In the data rows, the value 128 means zero.
What is the hidden score of each row? Scores go from 0 to 20, and 10 is about the middle. The score is a weighted sum of the row's numbers plus the product of two more (or one squared), each taken from its middle value.
[ 56 132 123 107 112 146 127 161 154 152 114 182 147 179 105  95 101 114
 116 103 163 150 160 197  78  95 123 111 117] -> 8
[ 85 116 165 120 111 157 140 148  40 171 140  69 115 146 146 141  99 173
 125  93 133 109 163 116  63 142 177 109 136] -> 13
[ 62 138  85 134 128 166 144 128 129 120 148 181 167  89 165  89 203  84
  80  86 154 135 185  85 141 146 153  89 123] -> 13
[164 123 149 111 117 114 128 101 119 159 164  93 104 114  99 162 136 154
 137 138 179 163 102 119 130  85 110 164 195] -> 16
[145 124  76 117 143 158  99 164  96  73  88  91  92 131 120 107 106  78
  94 117 101 156  96 153 153 156 158 129 155] -> 13
[105 178 119 129 149  93 112 149 106  96 143 180 137 127  88 123 130  82
 117 135 126 116 113 150 142  95 133 124 100] -> 11
[ 89 152 166 126 113 121 132 170  90 135 104 137 133 118 161 177 118 157
 144 173 124 101  99 119 148 141  95 134 128] -> 7
[168  76 178 151 135 160 105 111 142 115 102 105  65 113 108 106 139 135
  95 171 133 136 109 127 187 132 113 159 188] -> 7
[172 103  76 178 149 149 141 101 134 115 144 108 164  92 112 141 110 113
 131 144 125 135 109 102 184 122  97 164 105] -> 8
[117 106  85  95 136 142 123 101 169 101 137  80 135 147 145 175  83 133
 123  93 162 160 105 155 101  93 191 130 145] -> 11
[175 123  85 126 164 150 129  99 110 131 142 138 144  99 115 101 193 145
  71 108 147 130 196 140 163 146 145 122 136] -> 10
[ 99 163 167 119 137 139 170 109 131 166 127 104  62 131 155 115 154 125
 157  90 124 154 189 113 102 135 164  64  62] -> 17
[152  77  99 130 117 133 132  96 167 133  73 114 134  79 133  77 139 165
 192 114 104 139 105 105 118 195 143  53 124] -> 8
[139 148 158 147  83 133 117 170 163 137  17 148 120 120 162 121 154  84
  87  73 155 107 180 114 144 135 130 170 130] -> 13
[ 69 102 174 166  78 150 177 143 143 105 158  64 124  85 148 109  92 127
 139 120 124 139 113 161 134 149 156 190  93] -> 15
[110 165 110 166 135 161 137 154 155 128  98 158 119 132  75  87 140 145
 103  88 114  75 141 124 123 177  96 147 149] -> 14
[148 129 152 114 168  95 112 129 134 162  94 133 151 127 112 111 113 117
 111 131 158 136 114  48 124 148 180 160  76] -> 14
[132 172 129 139 142 111  82 121 175 149  92 135 129  88 103 137 102  76
  92 130 139 103 119 116 146 120 161 110 139] -> 6
[146 123 202 129  84  99 105 155 154 124 127 156 106 129 125 125 186  84
 119 121 141 113 174 120 146 139 124 149 136] -> 11
[171 203 128 180 105 148 144 114 107 133 146 163 132 204 125  81 117 174
 136 130 109 124  77 122 106 156  96 148  99] -> 18
[158 155  71 196 164 162 159  88  82 194 109 102 121 123 119 137 110 138
 127 136 121 169 101 145 152 137 120 105 117] -> 14
[162 130  79  90 122 125 136 153 128 136 119 148 208 115 107 102 132 151
 154 167 129 129 115 147 113 126  85 112 112] -> 4
[105 173  92 119 156  76 139 131 110 148  99 150 128 117 128 121 152 150
 162 155  75 140 101 114 145  95  70 118 126] -> 9
[112 194  97 140  95 119 104 171  85 148 110 142 143 114 109 173 129  76
 104  67 139  73 165  89 111 154 131 172 140] -> 13
[163 151 108 131 155  95 114 144 113 125 136 132 131  99  88 141 113  78
 108 112 125  89 103  87 131 127 141 173  91] -> 13
[171 110 212 137 120 117 128 105 138 122  85 160 131 163 112 114 118 148
 164 128 102 146 148  78 177 107 177 117 165] -> 10
[128 109 144 150  76 144  99 141 127 127 109 110 145 138 125 153 132 174
 100 136 141 116  90 127 152 114 115 195 130] -> 10
[ 94  91 118 150 101 185 152 111 160 133 155  66 158  96 196 163 108 183
 160 121 130 134 115 170 105 135 120 106 143] -> 9
[149 153 119 149 158 151 173  99  80 198 126 111  52 153  91 100 125  95
 103 115 118 131 199 209 125 164 112  60 146] -> 10
[152 167  52 137 143 126 140 151  94 104  91 116 123 192 156 137 160 123
 101 128 131 133 160 152 119 159 104 138 134] -> 11
[121 110  95 152 122 152  81 104 134 105 142 155  97 185 101  35 144 169
 152 129  82 134 103  92 157 110 105 151 123] -> 10
[150 132 119 128 153  92 134  97 176 114  91 146 183 101 109 204 153 140
 101 138 158 135 124  97 127 109 177 114 163] -> 5
[144 146 128  83 136 123 134 137  95  91 148  85 169 147  96 117 147 107
 150 171 136 132 100  82 106 107  82 115 110] -> 11
[151 171 108 144 132 133 135 139 179 125 108 147 159 152 105 118 175 147
 103 128 127 132 111 129 123 180 119 141 108] -> 11
[146 159 126 146  74 130  84 148 124 113  98  82 113 139 114 136 119 165
 108 108 122 129  93 177 161 104 120 169 145] -> 9
[157  99 163 156  78 141 118 144 163  90 124 112 100 118 102 143 124  79
  94 141 143  95 129 161 177 111 114 186 170] -> 6
[174 149  80 128 171 111 145  93 182 147 164 162  86 111 107 153 139 175
 109  81 149 150 175 204  96 170 193  95  80] -> 12
[132 103 139 109 102 140 143 132 188 129  85 157 160 160 154 137 102 103
 126  91 122 134 131 125  68 139 172  76 119] -> 6
[163 142  91 134 155  97 141  76 127  66  88 150 194 138 140 199 152 145
 118 110 155 156 162 102  98 109 148  79 140] -> 7
[102 135 121 126 168 113 158 121 172 153 114 127  66 127 188 147 124 144
 181 145  78 104 119 129 125 154  71  92 150] -> 8
[ 83 127 154 127 180 109 116 149 171 183 151 126 110 130 140 107 122 122
 193 118  82 125 168 142 121 159  53 147  94] -> 12
[145  93 128 187 145 191 132  97 125 130  97  83  75 123 138 155 111 117
 103 121 109 170 112 112 153 148 126  84  95] -> 7
[152 127 106  96 148  98 118 152 132 123 147 152 159 103 143 161 147 119
 138 135 129  90 137 122 151 100 105 159  84] -> 7
[153  64 147 143 119 201 138 136 110  73 133  78 120  80 127 111  83 129
 138 146 129 144 128 132 149 133 134 205 191] -> 8
[148 151 131 119 153 105  94 155 154 154 154 149 109  84 108 127 120  76
 110  88 114 136 105 109 126 146 168 125  77] -> 14
[116 174 103  85 128 105 160 125 138  98  89 153  99 123 182 143 153 104
 147 145 143 102 107 116 112 104 152  83  53] -> 11
[166 111 121 123 104 114 151 127 164 149 102 124 109 103 152 109 134  75
 112 143 136 162 131  83 164 124 156 140 122] -> 14
[102  85 163 124  99 117 144 115 148 211  90 138 172 103 142  88 147  60
  94 178 170  99 169 108 132 113 122 159 172] -> 5
[186 145  58 141 167 153 179 103 147 154 106 127  97  80 129 112 164 137
  97 109 139 130 174 156 135 161 134 103 136] -> 12
[170 134  60 109 127 123 143 124 179  82 171 122 133 122 149 139 155 161
 129 164 147 153 113 117 130 116  79 146 141] -> 9
[102  92 126 136 101 148 147 118 116  96 143 111  86 100 114 126 150 110
 162 105  85 173 158 101 142 128 132 159 181] -> 15
[ 67 132  97 108 167 100 120 144 139 160  77 116  94 107 151 158  83 186
 169 139 115  84 134 117 103 107  70 111 134] -> 6
[125 101 103  95  99 165 118 147 107 119 151 127  73 115 100 111  76  89
 126 137 140 168 142 128  98  96 145 115 141] -> 7
[103 173 139  82 112 147 144 153 137 140 158 185 109  90 146 115  69 109
 123 112 145 128 158 141  74  82 133  88 159] -> 9
[ 99 167 161 139 140  75 118 180 153 180 146 133 111 118 159 150 109 163
 131 155 103  81 102 123 124 113 133 154 122] -> 9
[140 151  66 115 164  96  79 149 140 161 146 120  83  81 133 111 102 126
  92  92 133 117 135 105 134 137 132 162 140] -> 14
[134 139  93  89 157 114 162 159 165  78 129 115 101  98 153 189  96 105
 130 144 138  82 173 178 129  93 103 118 115] -> 6
[141  59 164 148  98 142 127 136  60 176 122 138 160 134 132 148  86 163
 170 112 105 115 115 158  88 117 159  86 151] -> 7
[116 164 124  99 114 113 161 132 163 138 161 135 205 134 119 142 141 161
 139 165 152 164 101 133 116  72  89 136 139] -> 10
[111 134 105  71  87 110 161 160 153 181 115 130 100 128 126 107  78 153
 148 111 145 128 142 162  67  99 101  56 140] -> 9
[ 76 159 100  97 117 125 133 157  89 109 124 175 165 184 112 104 117 116
 132 111 144 159 164 169  90  84 151  82 141] -> 10
[136 130 182 145  85 123 112  96  71 127 120 124 125 193  97  79 136 108
 171 165  96 120  60  86 148  90  88 147 123] -> 9
[153 130 161 166 100 124 180 122 118  92 140 152 126 185 139 114 115 144
 140 127 129 119 127 154  88 141 118 107 132] -> 9
[132  89 136 142 148 160  76 138  56 106 144  72 105 114 121 108 127  85
 104 131  90 169 133 152 151 142 127 114 142] -> 7
[112 159 159 142 134 107 104 119 151  81 142 199 140 122 141 118 197 138
 160 141 145 104  93 116 122 120 133 158  32] -> 12
[164 140 131 125 104 107  96 164 139 144 112 156  75  89  96 154 110  89
  97  94 120 122 125 118 115 136 157 128 107] -> 9
[ 95  89  83 164 144 160  85 105 123  76 116  63 118 169  97 146 121 126
 114 160 118 117  59 128 146 136  87 155 149] -> 2
[123  72 201 168 104 153 140 100  88 161 176 135 105  73 177 170  82 126
 155  92 112 162 115 121 155 112 145 101 117] -> 12
[133 174 139  94 119 111 133 149 126 111 147 104 184 154  92 161 148 126
 130 150 150 161 134 112 104  76  73 119  65] -> 10
[188 154 117 129  94 138 153 127 143  99 130 135 140 142 125  97 172 158
 129 133 148 131 109  65 123 151 122 136  66] -> 15
[157 179 123 132 136 105  94 118  87  72 131 127 166 149 120 137 159  99
 140 137 140 105  92  95 120 103 127  97  65] -> 10
[182 139 149 100 116 131 122 130 169  52 101 119 117 118 127 129 167 125
 149 177 125 146 107 100 132 153 101  88 122] -> 5
[ 92 162 143 110 121 121 160 136 175  53 104 134 149  85 140 120 166 111
 153 162 118 145 126  98 124  95  99 122  83] -> 12
[175  93 165 120 172 156  77 135 141  81 130 137  88 114  63 115 129 100
 103 148 140 119 132 117 157 146 165 146 137] -> 5
[149 160 151 156 124 127  81 109  61  97 127 135 142 167 107 104 176 176
 155 130 120 130 137  58 144  83 127  85  94] -> 11
[140 135 163 134 129 136 105 107 102 182  95 189  64 121 109 119 128 137
  90 143 144 144 162 125 175 129 126 160 196] -> 14
[ 78 210 202 144 111 108 138 166 168 143  93 204 106 160 122 108 131  94
 102 105 151 106 162 105 136 139 156  86  78] -> 13
[144 160  99 136 111 145  89 152 104 131 159  90 112 118 154  89 139  94
  87 158 101 183  89 127 175 137 152 150 178] -> 14
[124 185 100 139 136 148 170  96  44 163  65 110 117 116  86  70 126 166
 106  88 143 146 188 149 149 130 159  67 151] -> 16
[141 129  94 124 142 100 151  90 149 103 108 152 165 171 126 154 153 167
  99  88 150 144 149 119 124 174 151  75  88] -> 9
[119 111 160 182 104 174  88 106 123  87 109 178 135 165 131  91 129 147
 121 125  70 136 128 113 162 106 118 115 172] -> 3
[172 125 135  97  84 114 145 137 163 155  82 163 136 170 136 105 135  99
 162 153 180 143  96  98  85 102  95 130  88] -> 12
[170 118 158  83 130 110 138 119 125 110 174 176 176 110 103 138 141 138
 135 168 137 146 132  91 110  70 104 131 156] -> 6
[104  94 118 125 158 163  89 153 119 129 148 157 145 126 117 120 119 104
 107 130 132 131  95 115 145 143 148 225 134] -> 11
[111 115 114 157  82 118  90 133 118 152 155 182 134 172 139 111 117 177
 188 123 110 138 125  84 118  99  88 114 143] -> 9
[178 109 111 117 155 127  82 139 195 159 112 160  77 131 131 106 136  98
  88 126 129 152  86 113 135 150 160 125 132] -> 9
[108 125 156 110  98 131  92 145 126 148 121  95 133 154 107 136 120  71
 103 163 150 125 110 122 172 132 118 176 149] -> 7
[ 80 161 131 101 127 145 161  66  93 120 157 110 141 137 119 119  87 143
 114  81 123 181 130 211  98 129 136 153 140] -> 14
[ 88 142 126 105 123 108 154 122 122 115 158 129 162 131 143 162 177 149
 143 156 129 117 137  72 130 113 131 159 118] -> 10
[122  75 132 130 171  80 117  80 154 109 161 145 126 142 133 112 149 150
 157 113 158 132 133 130 128 141 109 149 132] -> 12
[104 135 119 152 146 198 166 107  99 150 157 151 142 103  81 125 106 140
 127 103  88 191 106 215  93 136 162 115  79] -> 11
[183  83  64 112 143 111  92 101 162 108 148 145 148 176 106 168 126 169
 133 133 172 142 136 114 137 118 107 111 143] -> 5
[166 124 149 108  87 103 162 139 120 172 171 127 158 141 102 123 139 193
 169 154 150 162 143 104 103 101 106 161 187] -> 15
[112 137 157 103 153  74  91 180 114 175  48 154  86 107 180 157  95 137
 127 123 121 114  93 109 133 119 108 146  71] -> 10
[121 143 168 107  86 134 145 166 134 118  75 120  94 183 107 105 160  77
 110 106 120 152 148 153 136 133 110 143 137] -> 15
[119 163 162 135 112 109 148 169 147 120 105 118 108 196 168 162  97 111
 141 158 135  84  77 100 150 129 129 159 114] -> 11
[146  82 155 178 126 151 137 118 127 211  39 121 142 124 195 166  59 160
 159 127 132 110 105  88 139  91 136 117 137] -> 19
[184 150 113 101 162 119 109 129 139 118 136 110 156 132 163 115 137 156
 176 168  99 123 121 114 122 162  77 160 108] -> 8
[153 140 145 105 122 119 151 117  92 103 118 100 127 173 162 184 118 145
 128 160 133 118  86  87 120  71 133 125 128] -> 8
[151 172 110 112 114 136 124 128 159  86 120  97 109 121 100  77 159 160
 156 161 128 155  92 119 128 116  90 169  99] -> 13
[113 186 118  91 101 128 136 175 126 112 113 141 101 122 101 100 115  91
 115  84 147 144 147 163  93 100 141  93 116] -> 17
[142 144 133  81 146 103 137 149 129  88 134 148 151 148  84 139 125 157
 129 144 127 149 198 130 123  78  81  69  98] -> 3
[143 137 134 173 165 163 106 109 110  79 144 122 120 199  65 105 115 147
 112 146  96 132 113 164 170 108 160  98 110] -> 4
[116 127 118 113  72 122 133 136 117 136 118 149  88 129 114 114 173 123
 177 133 143 103 134 101 148 125 146 137 108] -> 12
[111  89 138  83 186 172 123 143 127  89  68 108 156  79 156 146  91 164
 124 148 178 117 137 154 127 138 161 165 133] -> 10
[117 118 129 141 116 152  79 134  73 106 227 130 135 139  57 135 108 166
 105 135 102 165 122 196 140  86 128 130 184] -> 3
[ 78 161  75 105 168  82  94 153 155 157  88 155 145 118 139 168 129 149
 105 100 124 124 143  71 114 120 120 144  85] -> 9
[129  95  77 142 124 132 163  95 153 133  64  47 141  74 119 136 140 122
 128 155 173 145 103 171 190 110  98  58 117] -> 6
[104 117 175 130 150 120  80  98  82 106  85 129 133 139 120 140 129  96
 113 135 144 134 118  50 161 132 115 120 121] -> 7
[135 138  98 169 149 152 159 118 111 139 188  54 128 114 147 101  88 174
 135 149 130 107  60 133 133 141  84  82 144] -> 12
[170 138 103 123 162 146 177 101 192 162 133 185  75 119  86  87 175 107
  84  95 139 127 219 149 138 162 149  74  95] -> 12
[167 120 128 145 156 140 165  83 183 149 132 118 119 134  99 116 143  87
 103 126 143 136 143 124 126 125 125 131 178] -> 12
[120 110 163  68 132 127 131 140 144 106 177 137 170 155 146 153 113 118
 136 131 140 141 148 112  94  77  97  72 181] -> 7
[111 163 139  96 177  81 125 151  81 182  87 171  96 117 108 138 134 149
 127 114 108  85 142 134 157 113 137 154 128] -> 13
[ 95 126 159  99 141 103 124 115 119  77 153 148 106 142  83 170 152 147
 132 155 145 134 154 112 125 104 122 178 138] -> 8
[104 155 171 117 124 160  89 167  13  96 134 110  87  91  82 123 122 131
 102 136  91 134 111 139 165 144 121 190 135] -> 9
[ 99 123  91 144 139 145  72 143  84 131 118 102 115 162  51 169  78  93
 114 130 117 130 124 190 117  59 121 153 189] -> 2
[140 112 151  94 153 115 123 146 113 108 157  82 145 112 143 177 112 148
 148 163 100  87 163 119 118  93  95 135  94] -> 2
[111 133 155  96 127  98 129 153 141 161 134 106  91 135 134  81 162 170
 145 160  42 174 119 111 160 127 130 136 104] -> 10
[120 134 113 120 132 134 116 101 129  53 137 118 201 130 150 131 163 142
 150 152 104 150 136 124 118 150 116 117 127] -> 5
[116 196 119 113  92 113 153 134 174 124 142  94 163 111 136 113 159 146
 148 160 132 142 108 158 131 104  82  96 103] -> 11
[125  62 103 105 151  82 143  79 141 108 140 111 155 170 108 146 132 115
 171 142 143 153 103 112 104  89  93  98 124] -> 10
[108 118 123 128 110 146 147 138 120 101 186 140 144 124 107  87 147 160
 118  83 121 112 123 192 110 166 160 150 141] -> 13
[163  77 146 153 126 123 138  96  86 151 135 137  94 127 127  98 112  66
 148 146 114 180 124 133 175 118 132 111 141] -> 10
[148 131  77 110 171  76 106 163  99 157 162 144 144  98 119 144 102 143
 121 120 101 114 112  99 151 108 143 149 103] -> 10
[129 114 165 136 116 162 118 149  78  91 107 114  97 155 108 159 119 151
  87 144 119 167 132 182 187 135 140 180 167] -> 6
[127 148 163 124 120 100 123 131 153 120  79 140 120 103 131 130 166 109
 144 120 152 122 102  94 138 137 128 149 103] -> 14
[109 116 118 139 117 109 151  95 117 120 114 136 193 127 130 166 137 118
 107 127 169 139 111 132  91 130 166 133 160] -> 9
[ 83 113 111 111 132 126 144 126 175 184 110 142  97 174 166 127  93 126
 144  85 126 126 163 151  76 153 179  97 153] -> 10
[144 122 117 120 144 103 109  80 135 126 124 114 179 148 170 133 139 144
 129 136 157 150 151  73 125 133 156 100 135] -> 8
[112 102 166 111 101 170 134 155 141 152 164 151 142 189 182  93  97 105
 130 102 127 117 129 170  42 143 173  84 160] -> 8
[150  55 139 134  94  87 124  89 178 157 158 132 160 143 177 117 149 137
 140 134 176 133 144 130 125 120 134 155 132] -> 9
[119 127  86 121 142 154 165  96 145 125 111 113 136 131  90  79 180 112
  91  90 140 154 210 147 141 154 131  97 161] -> 12
[122 112 136  77 149 193  79 169 112 145  91  60 109  98 170 136  97 136
 117 140 168 112 115 124 119 124 129 156 110] -> 14
[132 180 113 154  89 133 135 131 137 147  39 134 116 161 125 125 155 128
  86 112 172  76 174 129 118 168 154 196 167] -> 13
[130 164 140 153 113 108  79 149 153 124  85 167 172 113  85 154 115 167
  98  74  91 139 100 149 129 115 146 153  78] -> 7
[137 109 107 129  96 145 129 137 147 187 143 179  93 133 118  89 173 108
  84 120 187  82 155 101 132 154  97 117 128] -> 15
[ 97  74 119 117 142  86 111  65 140 119  95 116 107 132 171 127 155 141
 122  90 187 135 151 127 115 133 175 149 131] -> 13
[172  76  93 111 136 102 114  88 140 132 176  73 137 151 151 121 126 107
 170 104 150 115 158 131 134 156 176 149 122] -> 14
[106 127 100 105 118 161 154 148 122  96 129  88  56 109 111 104 131 149
 186 138  50 115 157 111 119 185  93 102 115] -> 6
[114  74 164 114 121 134 122 118 145 107 145 113 133 139 181 144 119 121
 166  96 135 101 148 136  68 127 150 105 133] -> 8
[121 101 137 110 158  86 107 120 101 135 144 115  87 168 196 159  99 147
 172 141 143  87 105  69 115 131  94 128 124] -> 10
[133 101 110 155 127 135 164 100  67 207 121 134 131 136 152 158 131 125
 143 122 135 118 144 110 103 137 143 146 173] -> 13
[133 170 144 142 121 131  80 139 104  92 145 110 162  95 129 130  94 100
 127 123  63 154  85 150 120 132 151 141 105] -> 9
[147 154 149 155 135 165 159 120 135 154 103 102  95  78 124 105 132 101
  95 142 166 148 139 187 161 132 115 110 113] -> 13
[164 106  81 111 185 157  90 114 141 141  70  80  99 141  93 135 135 112
 104 149 115 128 155 120 140 145 136 125 166] -> 3
[112 175 112 125  81 105 139 122 156 108  80 122 118 185 134 111 172 129
 154 156 153 107 134  95 132 122 151  92 108] -> 10
[158 109  95 108 153  98 133  97 161  82 143 173 175 129  84 153 149 101
 133 149 156 146 129 104 108  88  81 174 145] -> 8
[133 114 116 137 168  94 105 109 141 102 136  83 141 179 120 127 127 123
 199 104 142 138 150  80 129 162 105 102 106] -> 15
[165 147 134 119 108  93 147 130 117 138 127 195 159 150 131 105 125 142
 153 148 156 159 130 158 108  86  94 104 147] -> 9
[164  80 129 112 161  95 125  82 112 121 110  87 148 170 157 163 163 126
 142 124 160 173 147 132 106  95 124 135 162] -> 12
[122 115 164 115 158  81 124  94 131 136 180 145 110 109 148 123  98 132
 195 122 122 104 153 123  98 140  93 132 109] -> 11
[174 136 138 171 130 168 117 120  99 126 110 158 158 137  94  97 146 131
  76 120 106 100 123 164 158 148 106 148 164] -> 9
[153 146  82 140 156 137 165  97 152 135  98 160  51 123 159 102 140 132
 100 104 153 118 195 172 103 171 125 105 189] -> 11
[136  68 167 135 117 167  61 132 107 109 112  94 170 139 121 111 130  93
  91 156 117 150 108 143 187 123  98 158 164] -> 1
[ 95 122 168 124 106 129 127 163 113 180 124 129 137 162 125 101 130 154
 115 179 153  60 110 109 134 140 130 141 155] -> 11
[ 91 139 213 127 111 111 108 125 155  79  62 149 155 172  83  96 175 103
 158 146 144 128  98  68 121  98 119 152  69] -> 11
[131 150 134 138 117 117  95 101 153 165 104  98  82 154 141  64 136 109
 133 146 133 103 126  31 152 121 143 113 131] -> 12
[136 136 135  88 153  91  84 152 161 138 113  81 111  96 133 147 124  96
 127 145 155  86 164 132 143 108 134 183 106] -> 9
[174  94 119 156  97 159 124 111  80  60 115 124 108 159 147 106 157  95
 124 121 144 172 106 105 165 163 151 127  85] -> 12
[157 125 149 106  90 126 117 162 158  96 161 146 100 132 110  84 124 123
 184 167 134 128 119 112 120 136  81 121 146] -> 8
[115 151 127 119 103 137 111 123  95 102 153  99 159 145  96 132 164 166
 160 168 132 141  90  81 124 131 121 141 108] -> 9
[160 131  96  96 168  83  97 162 144 125 123 143  99 117 114 183 141 165
 147 137  95 105 113 107 152 103 105 111  96] -> 5
[151 141  66 141 150 117  90 148 139 123 178  82 129 118 159 156 133  80
  93 118 105 122  93  77 149 134 142 115 114] -> 15
[115 149 105 103 187  82 107 161 174 101 201 119 119  97 193 150 106 183
 155 136 105  91 102 115 131 104 114 153  86] -> 11
[ 96 133 137 151  90 124 181 161 107 167 112 103 116 100 165 150 113 111
 155 144 123 103  71 167 142 150 118 163 115] -> 13
[103 155 186 113 144 102 127 160 132 159  46 140 100 113 163 157 100  83
 127 156 148 101 125 152 142 123 130 125  90] -> 7
[ 89 134  15 160 151 159 154 144 169 161 141 189 170 166  95 126 156 179
 101  87 117  85 177 143 152 161 121 141 122] -> 13
[148 189 116 122 179 122 171  98 169 132 113 164 114 136  77 165 102 115
 112  85 139 151 122 181  96 161 173  90 153] -> 13
[175 105 192 111 105 124 132 139 173 181 127 174 114 169 160 126 123 102
 123  95 135 133 127 153  86 118 158 105 171] -> 11
[ 89 117  85  98 144 134 133 139 130 142 133 125  94 178 167 108 154 146
 170 149  86 157  97 127 140 162  83 130  71] -> 10
[ 98  90 194 103 118 126 166 173 117 112 139 127 132 121 164 174  73 143
 150 133 121 100 179 158 113 134 136 119 104] -> 4
[176  88 101 134 135  93 119  89 143 113 131 150 180 149 157 170 114 140
 113 126 177 155 132  84 124 112 136 137 144] -> 7
[148  82 147 118 140  91 123  95 110 129 151  89 144 144 157 138 125 183
 175 108 150 141 112 103 125 131 110 184 175] -> 16
[ 78  98 123 160  77 146 133 138 156 118 144  78 139  91  63  96 107 133
 169 123 113 126  68 149 126 154 101 172 150] -> 11
[ 60 174 138 119 150 143 158 119 133 120 146  98 105 123  64 121 107 144
 109  79 128 123 152 183 121 162 146 106 112] -> 14
[167 147 109 155 148 158 155 147 154 148 177  92  83 114  60  76 114 148
 110  66 117 143 198 179 107 177  89 129 146] -> 17
[ 67  94 134 150  63 151 113 135 135  95 161  59 127 156 136 150 125 115
 142 121 118 144 131 177 132 152 132 206 115] -> 10
[ 49 138 158 156 129 175 171 110  92 126 192  55 121  65 145 135  94 151
 150 129 139 137 112 120 130 134 110 104 188] -> 14
[104 166  91 143 161 161 147 141 187  98 117 220 161 118 122 107 161 127
  75  75 143  83 193 180 123 172 118 171  96] -> 12
[160 160 100  95 119 122 169 137 111 151 163 114 150 110 146 182 133 157
 158 146 144 134 163  63 105  94 120 137 107] -> 12
[107 168 126 182  99 143 153 125 149 174 116 172 135 131 128  86 107 111
 120 128 121 108 136 128 112 164 125 163 120] -> 12
[113  98 172 137  98 106 156 130 109 152 126 173 135 173 109 128 127 184
 150 133 138 133 133 142  98 134  79  97 186] -> 9
[ 86  94 110 126  78 145 117 125 136 121 122 127 148 133  80  67 120 144
 161 144 123 183  99 143  88 109 122 121 190] -> 7
[166 100  96 122 149  97  93 130  66 120 160 102 141 116 196 150  98 149
 159 164 131 119 103 107 136 126 108 167 116] -> 7
[ 75 101 108  89 139 178 106 173  87 120 129 146 145 117  94 107  73 164
 118 130 136 144 159 145 117 131 163 170 192] -> 7
[ 93 173 127  98 165  90 146 154 168 114 107 140  94 139 128 177 145 111
 135 167 103  92 136  94 140  92 105 147  88] -> 8
[136 118 141 119 133  89  49 165 116 171 135 118  99  85 110 172 114 161
 151 132  89 116 108 142 123 118  95 165 111] -> 5
[121 160 192 132 100 150 130 134 136  94  61 172 144 174 111 120 203 115
  76  84 154 146 172 131 129 144 180  64 113] -> 10
[108 122 115 138 146 141 182  97 118 164 139 134 124 125 115  96 174 153
  96 111 172  94 193 169 124 152 116 116 180] -> 14
[119 104 103 131 139 150 152  89 108 165 149 131 126  99  49  73 171 145
 112 128 143 160 196 116 151 132 148 118 136] -> 12
[ 99 123 133 112 145 141 135 139 128 113 118 128 186  86 165 125 121 185
 171 164  85 154 120 114 108 142  77 156  99] -> 6
[168  53 111 101 153 102 117  97 137  98 155 109 164 112 122 171 113 187
 129 144 173 125 151  83 112 104 151 129 108] -> 4
[180 150 106 151 112 114 101 164 125 141 122 101  83 113 102 149 118  97
 120  89 101 101 111 160  99 132 121 187  77] -> 12
